128 stands for zero in the data rows.
Each row has a hidden score. How much does it go up from the first row of each pair to the second? 10 means little or no change, 20 a big rise and 0 a big fall. The score is a weighted sum of the row's numbers plus the product of two more (or one squared), each taken from its middle value.
[115  62 209  91 214 153 212 223 101 112 139 212 162  23  23 158  36 130
  32  44 127]
[132 115 116 109 128 120 116 113 140 127 131 145 135 124 148 153 158  76
 147 146 129] -> 10
[124 122 114 104 117 124 124 118 125 171 105  74 124 152 128 113 149 115
 144 145 106]
[126 121 108 146 129 146 107 125 166  75 120 128 144 147 168 125 141 119
 143 151 143] -> 3
[126 133 131 176 136 102 148 152 102 129 138 174 110 135 123 111  98 163
 106 115 168]
[123  64 224  56 195 188 207 213  34 128 149 167 163  17  28 181  73 166
  33  58  88] -> 15
[137 141 137 123  91 125 110 104 104 154 127 127 114 156 138 171 152  84
 132 155 147]
[128 121 132 134 134 118 127 140 129 132 116 146 136 115 135 121 126 122
 124 115 149] -> 10
[101 113 137 135 141  99 168 173 137 167 165 162 160 104  82 113  88 145
  80  80 128]
[122 124 118 102 134 146 109 113 145  99 120 110 135 128 136 104 149 131
 134 134 136] -> 9
[135 137 135 112 129 132 123 123 121 137 133 116 123 127 126 128 122 112
 137 125  99]
[129 108 125 164 138 105 133 143 149 109 119 141 136 112 127 102 123 161
 120 113 144] -> 8
[136 146 124 149 126 112 136 134 131 140 142 140 109 133 123 147 124 115
 116 127 140]
[145 152 157  86 129 129 118 129 117 127 112  99 128 136 121 121 132 118
 143 140  93] -> 10
[130 124 139 140 134 126 122 116 122 121 138 129 154 154 135 131 148 145
 139 127 109]
[129 142 123 122 127 122 124 126 116 122 121  96 125 122 147 120 131 110
 141 132 113] -> 13
[122 142 113 121 111 123 109 114 116 128 122 120 104 134 153 125 154 118
 155 158 127]
[118 133 109 110  92 149 111 122 108 145  94 119 128 140 158 134 150 106
 144 137 129] -> 6
[115 103 139 145 190  80 178 159 129 136 158 127 184  88 101  86  84 188
 104  91 131]
[132 163 130 123  89 149 106 106 120 152 113 113  73 154 134 151 165 106
 148 147 130] -> 10
[156 136 125 140 127 112 146 129  98 107 123 114 147 139 120 111 128 146
 134 137 108]
[123 135 154 160 144  85 140 148 128 159 108 156 122 135  97 126 105 143
 103 101 143] -> 13
[122 158 129 115 131 142 115 122 139 116  95 122 112 127 150 142 131 139
 127 133 131]
[135 108 118 151  90 131 121 138 107 149 113 120 102 139 138 127 134 128
 132 138 146] -> 8
[129 134 139 129 135 111 124 141 104 127 123 105 122 118 128 118 105 129
 121 107 114]
[130 120 140  76 132 152 133 127 143 152 112 117 119 124 112 157 107 102
 118 135 105] -> 8
[148 150 117 140 133 145 102 116 128 139  95 121 124 142 142 117 146 145
 153 134 126]
[129 131 122 122 116 123 126 106 140 123 116 111 112 136 122 134 116 110
 150 138 113] -> 6
[122 113 116 117 124 135 137 120 143 130 142  92 137 131 144 116 140 156
 123 138 127]
[127 127 128 117 101 127 114 120 151 134 103 138  97 140 141 122 137 128
 152 136 122] -> 10
[123 127 128 144 119 128 160 142 142 167 160 133 143 111 115  64 121 147
 121 123 124]
[112 115 136 114 143 155 130 128 114 102  98 109 145 137 134 134 139 100
 137 146 104] -> 6
[130 110 111 111 104 141 110 105 156 143  91 129 122 152 134 130 143 106
 156 146 143]
[107 120 159 117 128 121 127 123 128 145 111 114 148 117 123 132 128 121
 126 121 137] -> 12
[145 115 105 123 113 146 132 103 154 118 114  99 121 157 147 144 146  97
 130 153 130]
[138 104  96 162 121 157 130 131 157 113 149 138 112 126 161 111 120 155
 122 133 142] -> 13
[125 123 114 118 101 132 108  89 123 121 108  84 102 139 139 136 152 127
 158 152  95]
[152 142 118 132 124 162 106 114 141 127 133 112 137 125 154 131 141 100
 142 141 133] -> 10
[116 116 110 130 142 105 114 113 111  82 132 146 122 140 138 148 141 104
 139 139 153]
[125 134 131 118 135 139 114 128 138 137 124 114 162 124 119 133 112 112
 137 128 110] -> 13
[126 152 126 108 115 129 126 130 111 130 118 117 132 152 136 120 148 136
 133 135 108]
[118 142 100 126 122 124  88 118 138  90 123 140 116 139 151 143 139 121
 154 143 121] -> 11
[143  39 237 162 227  75 255 248  82 189 174 209 181  37  38 130  42 202
   0  19 112]
[124 109 131 125 110 143 139 141 120 173 121  95 127 148 130 100 124 121
 120 135 127] -> 3
[131  96 132 141 153 110 152 138 148 134 115 147 151 100 120 117 103 168
 123 112 152]
[106 162 146 118 121 136 135 135 102 142 126 140 103 133 107 142 119 120
 127 115 119] -> 8
[134 130 110 116 117 119 111 109 137  86 107 118 131 144 155 130 152 127
 125 152 113]
[116 108 108 119 128 124 111 109 138 118 113 116 127 144 156 110 157 127
 138 135 126] -> 13
[124 134 158 205 213  76 213 184  79 161 204 177 195 103  81 107  70 215
  66  49 152]
[132 116 105 128 123 126 115 109 124 131 133 116 135 137 143 130 121 148
 146 143 117] -> 10
[125 132 122 139 109  76 135 116 120 125 116 104 135 155 138 115 148 124
 121 140 123]
[150 150 122 105 115 123 109 115 152 130 112  89 123 144 133 136 136 137
 151 146 133] -> 12
[120 141 166  91 135 139 123 146  99 139 130 113 148 110  92 143 129 113
 129 110 108]
[161 130 142 107 118 160 123 127 103 135 116 106 117 133 129 143 141 107
 132 126 116] -> 11
[135 111 104 132 108 116  96 115 129 109 134 112 122 119 148  86 126 156
 137 141 114]
[122  93 154 154 140 113 158 114 125 170 140 140 141 110 121  87  98 157
 112 114 124] -> 13
[116 120 134 169 155  98 138 133 120 114 146 133 136 116 136 100 110 163
 108 118 168]
[138 149 111 121 113 143 121 122 156 133 154 124 100 172 167 168 143  98
 135 147 167] -> 6
[159 136 139 118 140 125 144 134 108 109 137 123 120 102 115 115 120 153
 105 113 116]
[108  89 137 108 171 127 172 158 140 129 144 175 186 108 110 122  86 160
 104  98 110] -> 5
[122 137 103 107  97 139 120 119 153 124 136 122 102 161 148 168 150 107
 151 154 121]
[113 113 118 141 111 123 101 134 148 112 123 112  98 138 131 105 130 121
 145 139 128] -> 15
[130 138 178 168 164  91 169 163 119 180 148 179 143 109  90 136  70 160
 104  78 147]
[137 126  96 176 109 113 129 120 154 110 134 145 148 160 156 128 119 155
 125 131 139] -> 2
[132 127 116 193 159 120 123 145 130 110 145 132 125 116 129 120 104 170
 111 106 127]
[130 125 107 154 143 139 125 125 123 110 138 107 148 107 133 106 121 151
 136 126 147] -> 6
[146 136 140 146 144 102 139 132 120 155 137 137 112 128 118 122 105 165
 123  96 133]
[139 134 130 122  91 104 123 110 112 159 120  98 101 148 144 103 156 139
 129 149 128] -> 10
[139 151 127  91 115 167 126 106 141 127 123 110 130 158 156 141 139 108
 149 147 105]
[115 133 125 135 129 127 116 135 131  82 139 153 144 133 128  91 137 142
 123 133 131] -> 8
[118 172 113 145 102 122 126 124 152 140 134 100 104 171 134 122 149 113
 127 151 132]
[128 141 122 105 140 137 111 123 135 139  99 130 128 130 129 140 152  84
 141 121  99] -> 17
[101  72 151 125 159 127 168 167 123 115 154 143 164  98 125 106  97 124
  86  94 108]
[139 114 124 104 130 134 142 127 126 119 119 147 120 124 140 102 130 124
 126 133 145] -> 7
[119 146 140 136 116 138 129 126 161 134 109  99  93 145 126 132 129 111
 141 126 114]
[109 130 114 135 118 143 116 124 137 142 135 134 126 142 128 111 141 137
 143 130 154] -> 8
[120  86 150 143 142 105 142 137 133 149 141 120 160 137 111 136 115 124
 114 114  87]
[126  90 109 128 135 124 121 111 135  98 128 102 137 122 153 111 143 117
 136 131 118] -> 8
[136 140 109 110 102 152 106  95 111 121 105  73 121 150 160 128 149 118
 157 159 118]
[144 127 116 112 130 135 117 127 148 131 116 156 135 141 110 139 123 124
 139 111 137] -> 9
[133 162 133 146 132  96 144 144 118 131 130 135 141 128 109  94 124 110
 123 122 105]
[112 134 112 143 134 112 127 111 119 145 133 120 141 126 138 107 117 135
 136 137 126] -> 12
[153 141 124 106 120 130 111 116 112 118 140  93 147 139 137 110 146 137
 138 157 125]
[155 193 190  97 166 151 149 175  85 113 173 152 158  91  61 175 134 148
 101  91  79] -> 10
[134 126 139 109 130 160 140 135 115 140 104 126 140 125 114 147 130 101
 117 117 124]
[131 131 129 114 120 116 106  94 136 123 128 114 132 134 138 146 159 112
 150 146 126] -> 11
[133 132 128 126 112 122 140 137 115 147 138 112 141 137 120 117 114 140
 119 113 126]
[126 143 132 127 124 130 120 143 170 147 128 128 110 140 138 155 121 115
 135 131 153] -> 11
[118 124  88 146 104 137 104 116 154  95 139 133 100 155 152 122 150 117
 148 155 154]
[151 142 107 118 117 117  99 106 154 128 115 106 126 158 152 123 129 140
 150 146 136] -> 12
[124 101 125 114 130 167 119 139 125 134 117 130 102 106 118 132 122  94
 131 121 107]
[113 158 123 184 153  64 146 149 115 128 176 178  96 155  92 129  86 180
 109  86 153] -> 3
[133 116 172 110 140 145 130 140 111 131 109 150 123 115 103 136 132 108
 116 110  99]
[116  90 154  86 124 173 140 146 131 144 121 138 177  93 122 114 126 129
 113 118 141] -> 4
[139 124 133 123 114 123 123 137 105 143 118 125 115 136 129 150 127 121
 126 129 112]
[144 143 136 143  83 130 132 151 147 216 158 117  90 162 129 135 156  78
 116 144 145] -> 11
[161 103 163 125 159 110 151 173  83 119 147 128 147  83  75 117 115 145
  91  91 102]
[151  89 169 171 193  92 198 169  92 165 159 188 152  79  57 109  63 150
  58  57 142] -> 18
[134 131 139 118 144 125 125 138 112  96 130 135 137 134 131 163 154 120
 120 143 120]
[143 139 119 111 120 138 118 112 150 111 129 114 107 155 161 148 152 122
 135 163 124] -> 11
[120 133  79 135 101 116 100 114 132 133 148 151 115 151 138 154 162 115
 147 140 165]
[131 123 137  94 123 126 122 124 131 159 122 132 124 119 127 136 112 132
 123 109 111] -> 17
[102 127 145 116 152 129 135 142  87 129 140 138 134 112 101 149 126 131
 125 117 103]
[148 136 203 128 223 119 189 193  38  80 154 181 179  69  29 178  84 155
  59  46 102] -> 8
[135 125 150 104 121 139 113 125 119 151 119 149 136 130 116 160 138 112
 129 136 122]
[141 111  98 154 146 130 126 123 113 128 159 135 118 136 148 114 103 151
 129 135 150] -> 13
[122 128 134 133 135 124 114 120 131 125 124 119 136 128 115 137 114 144
 135 122 110]
[113 129 127 123 122 131 124 122 124 167 134 122 153 117 128 109 126 128
 132 126 117] -> 12
[122 138 137 144 159 118 132 122 104 109 125 148 117 130 124 127 122 132
 134 113 127]
[104  65 171 162 181 110 199 184 103 116 163 191 201  78  84 127  62 178
  57  59 123] -> 6
[108 123 134 156 147  71 164 170 130 115 135 200 105 133  87 141  63 180
  88  82 169]
[151 121 146 100 145 118 157 161  98 133 142 143 111 108  88 107 101 143
  89 107 102] -> 19
[127 111 136 106 111 163 111 126 135 128 123 126 116 119 142 155 133  92
 137 130 102]
[158 143 151 133 139 110 150 159 121 142 124 161 146 123 108 118 108 158
 104 104 124] -> 7
[ 88 122 151 113 152 106 135 121 120 123 143 130 166 127 106 121 111 142
 118  97 141]
[103  55 216 105 211 139 205 232  71  96 161 202 183  21  49 161  36 149
  35  44 120] -> 8
[103 125 110 133 123 149 107 110 132 107 136 107 146 144 165 107 138 120
 148 133 121]
[149 113 108 141 143 118 131 105 169 128 120 166 139 149 180 217 163  73
 117 153 162] -> 8
[146 159 138  95 104 137 133 135  93 141 123 129  98 137 127  98 144 132
 133 145 131]
[140 145 107 124 107 150 111 110 158 136 124 102 112 133 159 121 123 102
 150 142 152] -> 12
[108  85 133 174 181 112 166 156 124 130 140 160 157  90 129 116  98 167
  83  96 131]
[121 149 127 108 126 109 121 118 104 107 132 116 119 119 123 115 149 154
 127 137 128] -> 6
[112 144 124 125 117 163 109 129 149 130 140 115 139 136 129 127 139 117
 144 134 150]
[115 156 109 126  96 165 102 102 144 139 124  96  80 139 130 130 148  95
 163 141 121] -> 15
[121 143 133 112 106 132 130 147 136 150 138 137 125 120 112 167 128 111
 104 132 122]
[136 111 133 102 133 154 116 125 128 128 136 134 112 131 126 142 144 129
 133 137 142] -> 12
[134  56 241  84 182 185 220 214  63 121 115 218 159  25  42 195  56 121
  41  51  89]
[131  98 118 123 104 134 114 116 129 142 107 140 144 134 128 113 133 147
 134 128 111] -> 10
[ 99 156 115 155 112 106 105 122 149 108 145 126 146 127 163 138 139 144
 137 145 150]
[162 151 126 172  98 112 116 117 120 111 113 110 133 159 142 152 154 143
 125 157 116] -> 11
[127  81 132 133 140 148 141 156  98  79 131 138 145 102 117 138  97 148
 114 112 127]
[124 146 155 121 135 135 139 126  92 150 128 135 136 118  90 145 128 139
 133 125 101] -> 15
[ 90  85 117 129 146 117 150 127 108 175 132 103 162 113 128  87 109 164
 121 129 124]
[129  87 191 117 189 136 182 199  84  92 125 169 186  68  75 180  91 133
  62  81 115] -> 1
[139 132 145 115 101 115 115 121 106 149 118 103 129 122 131  95 145 133
 126 145 128]
[141 162 130 143 104 119 117 130  89 142 129 118 103 138 116 106 153 127
 133 143 125] -> 9
[153 146 157 129 123 101 121 128 108 118 129 117 151 135 118 121 133 139
 132 106  96]
[142 126 101 158 120 162 106 132 165 141 160 163 122 121 149 138 153 101
 128 137 184] -> 13
[135 110 104 113 106 140 100 113 168 113 123 126 115 112 161  91 139 133
 153 152 139]
[152 161  90 121 108 119 114  95 143 104 138 141 101 153 165 137 134 144
 142 147 137] -> 5
[119 104 135  94 137 143 115 129 113 106  93 125 124 127 116 121 126 128
 131 130 103]
[119  52 205 182 255  55 250 221  93 139 155 236 214  57  64 134  29 193
  29  14 170] -> 11
[123 134 109 153 115  90 130 137 111  97 115 138 130 143 136  77 125 159
 110 132 119]
[127 143 110 147 130 120  96 111 155  97 114 113 118 127 157  75 146 149
 144 146 142] -> 16
[121 117 108 153 145 139 117 113 153 127 131 108 169 131 162 114 136 130
 132 142 135]
[126 134  97 109  96 126  98  94 171 127  99 112  80 149 149 121 142 113
 147 165 111] -> 10
[119 109 114 156 156  90 145 143 127 160 185 123 144 152 134  81  93 179
 107 104 165]
[106 111 115 145 145 111 150 132 155 157 137 159 161 106 134 101 108 142
 121 118 146] -> 11
[126 154 102 124 119 136 115 118 147 134 119 140 125 143 135 132 143 106
 142 133 143]
[124 138 125 126 124 112 116 118 114 126 115 103 100 156 135 127 147  94
 135 141 145] -> 11
[146 127  91 123 127 151 124 121 148 118 116 118 154 137 141 147 121 116
 141 138 129]
[137 139 128  99 112 128 120 122 132 118 136 117 111 157 145 156 152 144
 128 147 131] -> 10
[120 138 143  98  98 131 121 132 109 146 118 100  91 140 118 119 142 115
 126 134  85]
[118 120 135 108 141  94 151 127 149 133 137 148 120 112 101 123 106 143
 113  97 146] -> 7
[124 136 139  94 113 129 130 118 108 128 104 120 124 136 124 154 141 123
 126 129 116]
[142 143 122 103 119 138  97 124 126 148 112 130 108 145 127 141 137 120
 162 150 113] -> 15
[140 124 126 132 108 132 121 121 113  84 106 104 121 113 145 133 138 143
 144 140 119]
[152 129 104 125 118 171 110 109 122 113 132 113 115 141 142 126 124 136
 141 137 135] -> 7
[137 136 144 121 135 144 106 118  87 126 133 110 145 138 121 135 142 111
 137 133 121]
[143 137  78 151 108 134 110 106 153  98 115 128 141 148 163 110 151 114
 154 141 133] -> 5
[131 136  97 128  89 143 109 121 160 145 121 115 117 149 133 119 140 118
 140 160 120]
[130 137 101 113 111 136 101 118 146 111 124 121  86 159 135 146 116 113
 138 139 152] -> 8
[124 135 141 128 124 138 133 122 134 134 135 113 110 118 107 121 127 136
 135 124 121]
[135 111 136 130 132 162 137 136 121 137  98 125 139 102 120 138 132 103
 126 120 125] -> 10
[114 137 110 122 125 144 116  84 125 131 113 114 133 148 131 129 141 134
 151 144 107]
[121 140 118 146 118 139 107 122 159 116 119 122  84 128 148 125 120 137
 134 138 160] -> 10
[132 135 154 128 155 160 150 156 107 116 121 137 139  99 114 149 130 128
  98 107 112]
[165 163 150  98 126 115 119 127 115 139  91 102 133 122 113 136 140 124
 146 139  90] -> 14
[141 127 132 115 128 117 125 115 135 106 127 125 120 128 146 136 142 124
 133 139 136]
[129 127 102 130 110 134 116 115 127 129 115 115  99 127 144 115 131 129
 139 143 124] -> 15
[122 140 105 145 121 133 110 101 117 106 144 140 111 147 144 103 152 112
 144 153 136]
[123 102 101 141 130 123 122  99 138 110 136 117 126 151 143  96 126 148
 154 142 120] -> 8
[125 118 176  94 158 150 160 138 118 132 104 163 144  72  72 199  89 128
  84  80 117]
[115 107 153 145 137 121 133 140 140 139 136 160 131 124 102 115 108 155
 111 113 107] -> 12
[114 136  95 160 120 156 135 123 139 158 135  87 148 116 141 112 136 130
 130 131 129]
[142 151 144 101 133 136 127 131 130 137 112 149 109 122 121 138 129 118
 140 117 130] -> 7
[130 126 108 148  98 125 115 132 126 106 141 121 117 143 153 145 168 131
 139 155 141]
[133 128 109 114 127 133 103 111 157  88 113  96 124 146 136 143 158 134
 144 151 117] -> 9
[133 136 132 124 129 104 125 116 116 124 119 112 109 132 112 122 135 150
 133 129 106]
[125 145  90 143 135 152 115 107 155 116 116 145 129 123 172 175 140 114
 141 152 159] -> 8
[128 139 113 114 106 128 102 132 149 139  93 120 124 151 126 111 143  86
 156 145 146]
[157 145 137 107 134 144 136 133 118 144 103 104 112 118 110 120 124 126
 133 125  98] -> 17
[117 134 150 140 122 139 131 135 116 137 136 139 131 113 118 139 141 119
 141 128 133]
[129 122 102 123 107 159 101 101 134 125 108 130 104 124 153 141 137  82
 148 147 136] -> 13
[140  76 196  85 140 188 162 186  84 101 138 161 139  70  82 151 101 136
  59  74  96]
[123 134 102 124 118 124 114  98 135 124 102 128 107 147 159 149 147 121
 141 147 160] -> 10
[122 154 139  91 111 140 122 128 145 126 106 113 141 137 136 154 145 118
 148 145 106]
[129 152 122 121 122 135 131 127 139 124 128 112 137 129 126 112 136 121
 133 133 149] -> 10
[151 197 142 133 123 113 132 124  72 121 149 134 141 115  97 155 149 114
 134 121 111]
[117 125 127 132 108 134 127 126 137 128 152 112 126 163 148 147 160 112
 139 153 129] -> 7
[116 112 141 131 157 162 100 146 127 108 103 125 134 107 109 131 117 113
 125 116 112]
[134 132 134  79 117 138 109 103 114 101 130 105 128 142 133 131 154  96
 158 143 115] -> 6
[126 135 117 123 114 123 119  83 120 145 113 111 120 168 151 156 163 120
 150 150 113]
[139 127 124 124 106 137 120 110 145 140 129 120 112 137 112 140 136  98
 144 135 156] -> 11
[110  85 178 117 154 173 166 167 112 106 151 171 133  69  82 175  72 107
  74  72 169]
[134 139 136 163 130 129 134 119 132 135 144 124 130 142 122 176 116  88
 138 121 141] -> 13
[114 128 117 108 112 140 126 100 118 124 111  99 103 145 134 142 146 117
 140 154 120]
[137 124 129 128 124 120 130 120 133 147 108 144 116 133 125 159 140  96
 131 133 140] -> 11
[122 149 121 128 109 163 117 124 132 115 132 119 160 134 143 120 133 120
 138 142 121]
[105 139 112 127 114 148 100 108 164 137 105 100 140 130 140 135 139 116
 146 145 119] -> 14
[124  95 145 117 156 164 137 130 112 142 130 152 148  79 109 115  98 152
 117 105 123]
[137 122 137 142 129 120 124 111 129 134 126 113 144 136 142 126 134 124
 132 137 153] -> 5
[140 145  88 132 119 114 111 114 140 118 117 137 126 130 144 119 157 128
 143 154 143]
[114 104 106 165 137 155 118 128 125  75 141 127 146 125 148  85 142 145
 134 132 118] -> 10
[127 112 106 130 104 126 113  96 138 140 156 115 105 129 159 120 133 128
 153 152 119]
[119 133  91 189 119 107 122 122 156  97 146 120 106 124 152  69 122 198
 128 122 142] -> 11
[116 137 116 129 128  99 130 127 123 105 146 128 158 120 141 109 122 138
 130 143  96]
[149 141 138 111 109 121 115 121 126 126  91 109 103 130 139  90 147 117
 139 142 126] -> 13
[102 154 148 109 111 148 138 125 129 133 118 124 118 128 122 123 140 101
 126 140  86]
[148 104 151 123 114 132 137 161 127 138 106 125 106 133 101 124 125 106
 118 127 142] -> 7
[129 126 126 114 111 133 119 124 140 111  94 125 120 139 143 158 141  96
 138 151 141]
[127 147 111 181 149  95 144 133 121 128 152 114 139 125 132  92 120 167
 123 127 144] -> 17
[151 149 163 109 144 144 136 129 129 101 120 123 139 115 105 151 119 128
 132 113 119]
[133 139 133 111 130 167 110 120 124 125 126 118 123 120 124 166 135 114
 134 119 127] -> 13
[131  67 144 165 189  72 216 181 122 130 173 205 176  89  85 121  36 178
  70  62 170]
[136 156 121 128 115 131 113 111 115  98 113 112 113 156 147  89 142 128
 145 143 104] -> 11
[128 142 143 131 112 158 126 148 105 129 128 117 110 141 110 120 116 118
 120 120 140]
[136 136 119 141 117 111 125 110 133 126 105 116 122 150 136 128 136 100
 144 147 120] -> 12
[121 153 121 112 129 127 109 122 162 143 131 122 126 130 139  99 133  93
 140 140 138]
[123 148 123 114 131 129 121 111 109 139 140 105 152 122 120 123 137 116
 121 135  92] -> 10
[116 113 195 153 186 130 183 202 113 134 160 209 122  85  69 143  57 162
  54  54 145]
[130 111 106 120 116 139 106 121 124  89 115 102 136 141 146 130 139 108
 143 147 122] -> 6
[139 136 157  97 132 150 112 131 123 132 118 122 101 111 118 148 133  93
 136 133 146]
[130 128 133 100 116 146 121 138 121 134 114 107 132 117 104 136 135 118
 123 118 100] -> 8
[121 125 112 118 109 156 113 121 135 151 135 122  95 146 139 136 131 100
 146 132 129]
[133 141 118 105 120 148 107 104 137 141 121 124 111 133 135 137 147 136
 151 150 127] -> 10
[106  54 206  75 168 184 197 205  92 129 135 176 190  21  63 139  78 129
  47  70 101]
[132 102 126 162 136 129 147 142 141 137 158 152 119 101 120 120  94 133
 102 107 151] -> 14
[109  97  94 171 148 107 134 118 137  92 123 112 147 108 164  77 125 191
 121 128 129]
[ 97 153 113 113 108 141  97 106 163 134 116  98 131 130 139 131 138  93
 158 145 110] -> 2
[109 118 118 159 173  72 155 128 123 153 172 147 154 111 140  79 100 146
 105 103 136]
[126 132 176 118 138 123 147 143  96 110 138 125 161 109  97 110 116 144
 102 109 108] -> 1
[126 135 139 124 115 157 100 107 112 138 154 126 109 128 142 136 142 112
 148 151 134]
[132 128 133 132 131 105 134 131 152 136 144 128 111 120 118 135 113 153
 121 128 115] -> 9
[111 105 146 119 130 124 130 144 141 114 125 170 140 120 113 126  90 149
 115  98 133]
[119 128 136 123  97 131 119 108 127 145 136 118 108 127 144 119 141 109
 137 138 112] -> 17
[125 152 160  88 131 124 139 129 116 120 131  99 128 132 125 139 127 123
 142 137  97]
[156 141  88 153 126 125 128 127 146 121 127 137 106 122 146  92 131 147
 128 123 131] -> 16
[130 142 151  97 115 141 140 114 113 133 151 126 108 110 118 147 138 100
 114 139 113]
[118 111 134 144 160  87 156 142 121 147 142 144 171 110 100 136 103 154
 113  96 117] -> 9
[124 155 142 126  96 125 111 117 111 149 102 135 129 132 117 138 141 132
 145 133 123]
[127 136 157 120 114 114 126 119 109 149 130 145 135 124 114 151 142 114
 125 128 136] -> 10
[119 124 133 157 138 108 110 135 120 119 126 142 152 108 130  83 130 161
 130 123 152]
[136 129 109 143 106 163 110 122 141 111 108 136 120 132 138 129 145 119
 144 147 139] -> 6
[122 157 139 131 125 130  91 123 129 105 124 121 111 143 140 132 150 129
 143 148 115]
[149 140 133 149 130 159 120 120 116 112 149 140 120 116 121 153 127 116
 138 132 130] -> 12
[145 148 111 129 127 110 119 121 149  90 110 116 123 138 151 111 124 157
 140 126 112]
[120 142 144 160 135  60 131 136 102 137 121 165  88 135 111 163 113 133
 125 110 155] -> 10
[125 118 112 111 124 120 131 111 136 121 114 157 129 143 139 176 144  98
 136 153 121]
[107 126 136  91 128 111 124 138 129 131 132 136 117 116 100 141 121 132
 124 121 131] -> 11
[114 131 111 126 120 152 120 101 178 112 107 118 107 122 143 137 144 125
 157 152 116]
[126 163  92 162 102 103 105 117 135 131 124 188  67 175 123 153  86 140
 147 107 191] -> 5
[145 128 111 123 105 124 111 114 159 140 118 110 129 169 144 132 162  98
 156 152 112]
[128 131 114 136 118 132 133 107 157 142 129 122 120 151 145 145 157 123
 139 169 136] -> 10
[128 107 124 163 160  69 157 135 107 168 142 172 136 125 106 132  96 150
 103  87 151]
[144 117 133 131 123  90 144 145 146 156 127 131 100 153 133 134 106 140
 117 124 116] -> 8
[143 110 144 120 149 101 161 138 122 138 146 123 148 124  90 139 112 131
 105 103 108]
[ 96 122 108 141 112 115 126 108 123 133 100  97 122 144 145 129 136 137
 142 133 133] -> 9
[117 132 137 119 107 138 117 137 130 127 136 125 145 160 122 136 144 105
 143 143 152]
[122 145 113 129 105 143 105 123 134 130 113  94 123 141 133 123 144 112
 140 153 117] -> 14
[139 142 153 112 120 156 131 139 121 154 124 133 113 132 124 161 122 111
 120 126 134]
[127 153 130 147 111 120 112 144 146 143 118 148  73 139 111 153 107 123
 133 118 139] -> 11
[128 162 160  98 151 133 122 153 118 117 130 135 128 112  96 172 130 116
 125 112 129]
[129 105 143 108 124 129 133 124 134 140 102 122 142 121 122 133 125  94
 125 127 131] -> 13
[114 143 103 120 125 103 111 112 135 123 123 127 118 142 146 110 152 132
 138 150 116]
[136 118 103 148 108 125 108 110 113 125 150 106 108 139 146 106 152 123
 118 153 139] -> 11
[153 138 130 165 128  90 138 142 144 161 146 114 125 141 120 105 104 139
 120 116 129]
[109 142 123 132 135 106 125 107 121 106 128 128 127 116 111 116 117 130
 121 123 145] -> 7
[139 130 105 127 117 136 120 110 146 124 141 102 126 145 147 117 139 128
 148 146 125]
[120 125 159 124 125 136 114 108 113 144 124 122 130 115 121 126 126 110
 140 116 122] -> 17
[141 145 130 102 104 119 121 117 134 138 117 120 116 152 132  96 134 123
 148 141 127]
[113 139 130 139 118 136 142 134 129 174 115 105 105 137 138 118 109 102
 130 123 113] -> 16
[103 143 132 112 102 130 112 115 136 177 129  94 122 132 143 138 129 103
 136 141 134]
[122 124 114 109 127 128 107 103 157 129 113 107 109 157 155 144 154  97
 141 147 139] -> 8
[139 139 131 156 111 106 137 136 140 171 157 111 138 143 139  83 135 127
 129 134 112]
[129 119 127 158 148 105 136 119 101 125 124 136  94 132 110 137 123 140
 123 118 127] -> 10
[146 169 116 137 127 136 117 107 146 129 140 139 114 152 133 134 135 112
 143 133 176]
[132 129 115 116 119 133  88 112 125 128 113 102 132 141 133 125 140 112
 149 136 119] -> 10
[148 129  98 132 122 141 102 123 145 129 139 141 112 131 143 138 124 121
 130 131 150]
[100 158 101 128 108 130 112 104 141 102 108 116 106 151 156 107 140 116
 140 144 146] -> 5
[114 103 123 133 131 137 120 107 133 142 111 127 131 130 136 143 130 101
 135 129 136]
[147 141 109 132 107 130 110 105 112 136 128 105 114 163 159 128 159  98
 141 158 129] -> 7
